Families of rows that turns and mirrors carry onto each other, the same ones carrying the whole set onto itself: the rest of each named row's family, in list order:
6 families of 6 rows:
fozaz: [ 11  -6  -4  -5  18  -6  -1   6  -8  -2  22  -1  14  15   5   9 -13   3
  27  -5  -9  -5  -7 -14  -6  21  -9   4  10   0   8   9 -12  22   6   3
   3 -12   9  -9 -12  -1  -4   3  -7  18  -1  -5  -1  -2 -16 -12  -7  -6]
kos: [ 12 -17  -9 -10   5   9   6  14 -14   1  26   6  16  -1   2  -2  -5   8
  -4  -4   7   5   6  11   2   8  -2   9   9   5  -3   4  -5   8  19 -10
   1  -8   6  -1   0  -9   6  -3  -5  -1  -5  -3   5  16  10 -11   1 -16]
bedir: [  3 -21 -14 -20  15   4  11  17  -8   4  17 -17  10  17  15  24 -20  -2
   7   7   8  -1 -13  -4  -2   6  11  14  -8   6  14  13  15   5   8  -4
  -2  -8  -8  10 -12  -3  22   2   6  10  -7   8  13  20  -5   0   3 -12]
vir: [ -6 -10 -12 -21   3  10 -10   6 -16  -3  20  -1   3  18  11  -6 -14   2
   6  -7  -2   6 -13  -8  10  -3  -7  -5   7  -3   4  19  15   8   2  -9
   1 -24  12   4   1 -14   5 -15 -13   5 -25   3  16  17   3   5   0 -13]
Bidu: [  4 -13 -15 -13  13   6   3  11 -12   0  17   5   9   6   9  -5  -2  12
  -1  -7   4  10  12   9  10   8  12  15  11   8   0  -8  -3  16  14 -11
  -1  -6   2  -6  -2 -10   7  -7  -2  12  -9  -1   4  16  10  -4   6 -13]
Tudu: [ -2 -12  12  -1   9  11  10   7   3   0  21 -14  12  17  25   8 -24   1
  10  -1  -1  -5  -5  -7  -1  21   4  -1   4  -7  23  21   8  13   9 -18
   8   3   3  -7   3 -12   8   8  -9  24 -21  13  -4  29  -3   1   3  -1]
supur: [-10 -11   3  -1   5  10   3  16  12   2   3  -4   9  14  25   7 -16   9
   6  -5   2   7  -3  -6 -11  24   4   4   8   3  13  10   1  14  20 -11
   5   0   6 -18  -6 -12   9   7 -11  31 -26  12   3  26  -2   0  13  -5]
mipup: [ -4 -13  -3  -8   8   0  -6   5  10  -4   2  -2  -7  30  22   8 -11  -7
   6  -9   2   8 -12   3 -17  22 -19  -2   0   6   6  10   5  21  19 -13
  19 -16   8   6  -3 -10   0  -5  -7   6  -9 -10   9  12  -5 -12   8 -17]
kofif: [  6 -20 -18 -16  10   1   3  17  -7   4   9  -3  14  20   9  20 -15  -6
  15  -3  -4 -10 -17  -1   5  -1   1  13  -7  -1  14  17   5   2  -2   3
  -6 -14 -14  -2 -16  -1  14  -9   4   6  -7   6  14  12  -4 -10  -8 -16]
zura: [  4 -13 -17 -14   7   7  10  16  -5   5  18   0  10   0  11  -2  -1  19
  -3  -2  15  15  -1  10   9   4   5   8  10  13   9   5  -1   9  17  -6
  -4  -8  -2  -9  -2  -8   6  -5  -2   4 -13   1   3   8  11  -4  -1 -14]
Tuvip: [ -3 -12   4  -2  12  11   9  14   4  -9   9 -10  14   7  13  13 -23   8
   6  -6   4 -10  -6  -9  -7  20  12   8   3   3   7  13   3  16  17 -17
  15   9   9 -13   0 -15   4   4 -10  23 -19  16   2  31  -6 -11   6   2]
volop: [  8  -8   1  -9  22   3   4   7  -6  -4  31   3  10  19   1  15  -9   3
  22   3   3  -4  -5 -13  -7  15 -13  -1  14   2   8  11 -12  14  10   6
  10 -14  20 -10 -14  -1  -3  -6  -9  14  -7  -1  -9   6  -7  -6  -3   0]
tulas: [ -4 -15 -10 -17  18  14   2   4  -7  -5  23  -4   7  16   3   4 -21   1
   2  -7 -12   8 -15 -12  10   5  -1  -4   1  -1   8  16  17   9   2 -17
   2 -14   8   2  11   1  -1 -23 -13   0 -30   2  16  17 -10   1   8 -10]
ful: [  2 -13 -12 -23   6  10  -4  -1 -12  -6  14  -5  -3  21  10  -3 -23  -1
  -4  -7  -4   9 -21  -4  16   3  -8   4   3  -6  11  16  12   8   8 -12
   1 -17  11 -10   0   2   1  -9  -8  -5 -30   7  15  17  -3   2   2 -18]
Vakav: [  0 -19 -19 -11   8   0   8  18 -10   5  14 -14  14  17  16  21 -23   6
  13  -2  -3  -7 -15  -3   0   7  14  10 -11   5  13   8  10   9  -6  -5
  -1 -15 -12   5 -13  -5  12   2  10  13  -6   1   6  11  -6  -2  -5 -22]
Devuv: [  2  -8   2  -4  16   2 -11  11   5  -5   6  -5  -7  29  24   4 -14  -8
   7  -4  12   4 -15  -3  -6  17 -12  -2   6  -9  12  13   8  16  25 -14
  17  -7   5  10   2  -7   5   3  -3   6  -5  -9   2  22  -5 -15  12 -17]
Fut: [  3 -19   1  -9  18   5   2  11   6   0  10   2   2  28  21  10 -19  -6
   6 -11  16   2  -1   1  -6  19 -12   4   0   3   4  10  14  19  25 -12
  15  -7   0   8   3  -1   9  -5   6   2  -3 -15   0  14 -12 -17  15 -10]
Rubu: [  1 -19 -22 -22  10   1   9  20 -10   8  19 -10  15  23  11  17 -15  -1
   9  -3   3  -4 -15   6   2   0  10   6 -18   4  15  20   3  14   3  -1
  -7 -19  -5   1 -10  -7  14   0   1  15  -5   5  14  17 -15   1  -1 -18]
roto: [ -2 -11   6   1  12   6  -2   6   6  -7  17  -8   4   8  25  10 -17   7
  10  -5   3   1   0 -15  -7  18   7  -1  11   4  23  21  -2  16  20 -10
   7   0   1 -20   1 -14   8   5  -6  27 -15  17  -3  19  -5   0   8   1]
Nezev: [ -1  -9   8 -13   8   5   3  12   7   4   7  -6   9  12  22  14 -25   8
  11  -5   2  -2   0  -2  -5  13   8   5  13  -5  16  13  -5  21  17  -9
   7  15   2 -21  -5  -8   6   0 -11  23 -19  12  -5  26   3  -4   6   0]
vodo: [-11 -16 -10 -19  13   7  -6  -4 -23  -3  18  -6   5  17   6   3 -19   1
   3  -4  -7   9 -26  -5  10   4  -7  -2   5  -3   9   9   7  16   1 -16
   3 -22  12  -4   3 -10  -4 -11 -10   7 -26  -1  13  18  -7   9   1 -11]
dev: [  5  -7 -17 -21   6   7   5  13  -8   2  20   6  11   1   5   0  -6   9
  -6  -6   2  10   8   6   5   5  12   8   9   3  12   9 -13   9   9  -4
  -1   1  -7 -12  -5   2   7  -8  -3   6 -15   5   4  24  10  -6   6 -13]
fen: [  4 -14  -2 -10  19  -6  -3  11   3  -8   9  -7  -3  21  14  18 -18  -7
   1  -9   7   0  -9   2  -5  17 -12   0   3   6   2   6  11  25  21 -17
  31  -3   8   8   4  -8  -2  -5  -3  -1 -16  -7   5  18  -3 -19   6  -7]
Deman: [ -5 -12  -6 -19  13   9  -4  -1 -20  -5  32  -2   6  14   3   2 -20  -1
   7 -11  -3  -1 -21  -5  14   5  -3  -1   3   3   7  22  16  16   0   1
   8 -18   9  -7   6  -8   3  -8  -8   7 -32   4  12  18  -3   9   1  -4]
lak: [  0 -13   3 -10   4   3  -5   6   4 -11   0  -8  -8  31  21  11 -18 -11
  -1 -15   8  10  -6  -4  -4  15 -21  -1   6  -5   8   8   2  19  18 -16
  20 -11   6  -4  -2  -2   4  -6   2  -1 -10  -2   0  20  -7 -14   8  -7]
niz: [-10  -8   5  -2  18  14  -2   8   2   0  15  -7   8  12  22   7 -25   4
   7  -8   4  -1  -8 -10  -2  24  11   1  10  -6  17   4   0  15   8 -11
   6   6  -1 -16  -1 -14   8   6  -6  34 -24  13  -3  24  -1  -5   7  -3]
dodip: [  1 -15  -5 -13  17  -1  -3   7  -1  -2   6  -3  -7  32  22  12 -20 -10
   1  -9   4   8  -7  -6  -7  25 -15   2   6   1   4   5   6  13  22 -25
  18 -14  -1   9  -1  -7   0   0   3   9  -7  -9   3  15  -8 -14  10 -17]
Lisu: [  6  -9 -14 -11  17  12  15  15  -5  -1  27   3  16   5   5   1   4   9
   3  -3  -3   4   7   8  10  13   8   8   7   6   6  -1   3   8  15 -15
  -3  -7  -3  -8   1   0   1 -11  -6   3 -21   2   3  22  11 -14  -2  -7]
bedan: [  2  -1 -11  -6  12  -8   6  13   2   1  14  -2  14  17  12  13  -7   0
  27  -6  -8  -5  -9  -8  -9  19  -9  -2   6   0  16   9  -9  21   7  13
   8 -12  17  -7 -15   0   7   5 -13  22 -11  -4  -2   0 -13  -4  -2  -5]
niti: [  1 -19 -26  -9   5  -1   4  20   0   7  15   0   9  17  10  22 -15   4
  14  -2  -6  -6 -11   0  -4   7  12  10 -13   2  15   8   4   9   5   6
  -4 -16  -3   1 -14  -3  19   1   2  12  -6   5  18   7  -3   0   3 -24]
Vem: [  7   2  -7  -6  17  -9   9  15  -7 -11  20  -8  17  14   1  23 -15   2
  24  -4  -5  -9  -7 -16  -4  14 -12   5  12   2   2   7  -2  21   7   2
  14  -9  16  -2  -9   1   6   2 -11  10 -11   2   0  11 -18 -10  -3   4]
Bunol: [-11 -11 -18 -12   8   5  -3   0 -10  -3  14  -2   0  15  14   0 -19  -2
   3  -4 -16  11 -27  -3   0   6  -7  -3   4   1  11  18  19   8   6  -6
   2 -23   8  -2   0  -3   2  -9 -13   3 -25  -1  21  17  -3   9   5 -16]
rerag: [  4   1  -8  -6  15  -6   4  18  -7   2  26   7  12  22  15  19 -17  -5
  26  -9  -3  -5 -11  -7  -6  14 -12   0  11  -3   7  15  -9  14  18   3
  11 -12  11 -13 -12  -2   0   2  -9  17   1  -5  -4   2 -16  -7  -1  -1]
forub: [ -3  -8 -18  -9   7   5   1  11  -5   2  19   9  12   2  11  -2   6  10
  -4  -1  -2  15   1  12   4  13   7  10   7   7  10   0  -5  11  20  -6
   0 -14   3 -15  -5  -6   7  -1  -4   9 -20   4  11  20  14  -3   8 -12]
lazo: [  8 -18 -16 -16  17   5   7  18   2   2  23  -9  15  23   4  26 -17   7
  13   4   0 -11 -10  -2   3   9  12   9 -17   2  13   7   9   6   3  -7
  -3 -17  -4   5  -9   3  11  -9   4   4 -15   7  10  13  -9 -12  -2 -23]
mufi: [ 11  -5  -7 -10  16  -7   6   9  -3  -6   6  -4  12  23   9  12 -12  -5
  27  -6  -5 -10 -14 -10  -3  13 -11   6   8  -1  10  22 -10  12   3   9
  14  -5  13 -11 -15  -1   0  -2  -5  15  -1  -3  -8  11 -17 -11  -2  -6]

Which other rows belong to the same family as kos? bedir, Tudu, volop, Fut, Deman
Which other rows belong to the same family as Lisu? Tuvip, tulas, fen, Vem, lazo
Which other rows belong to the same family as mufi? kofif, ful, Nezev, dev, lak
Which other rows belong to the same family as bedan? supur, mipup, niti, Bunol, forub

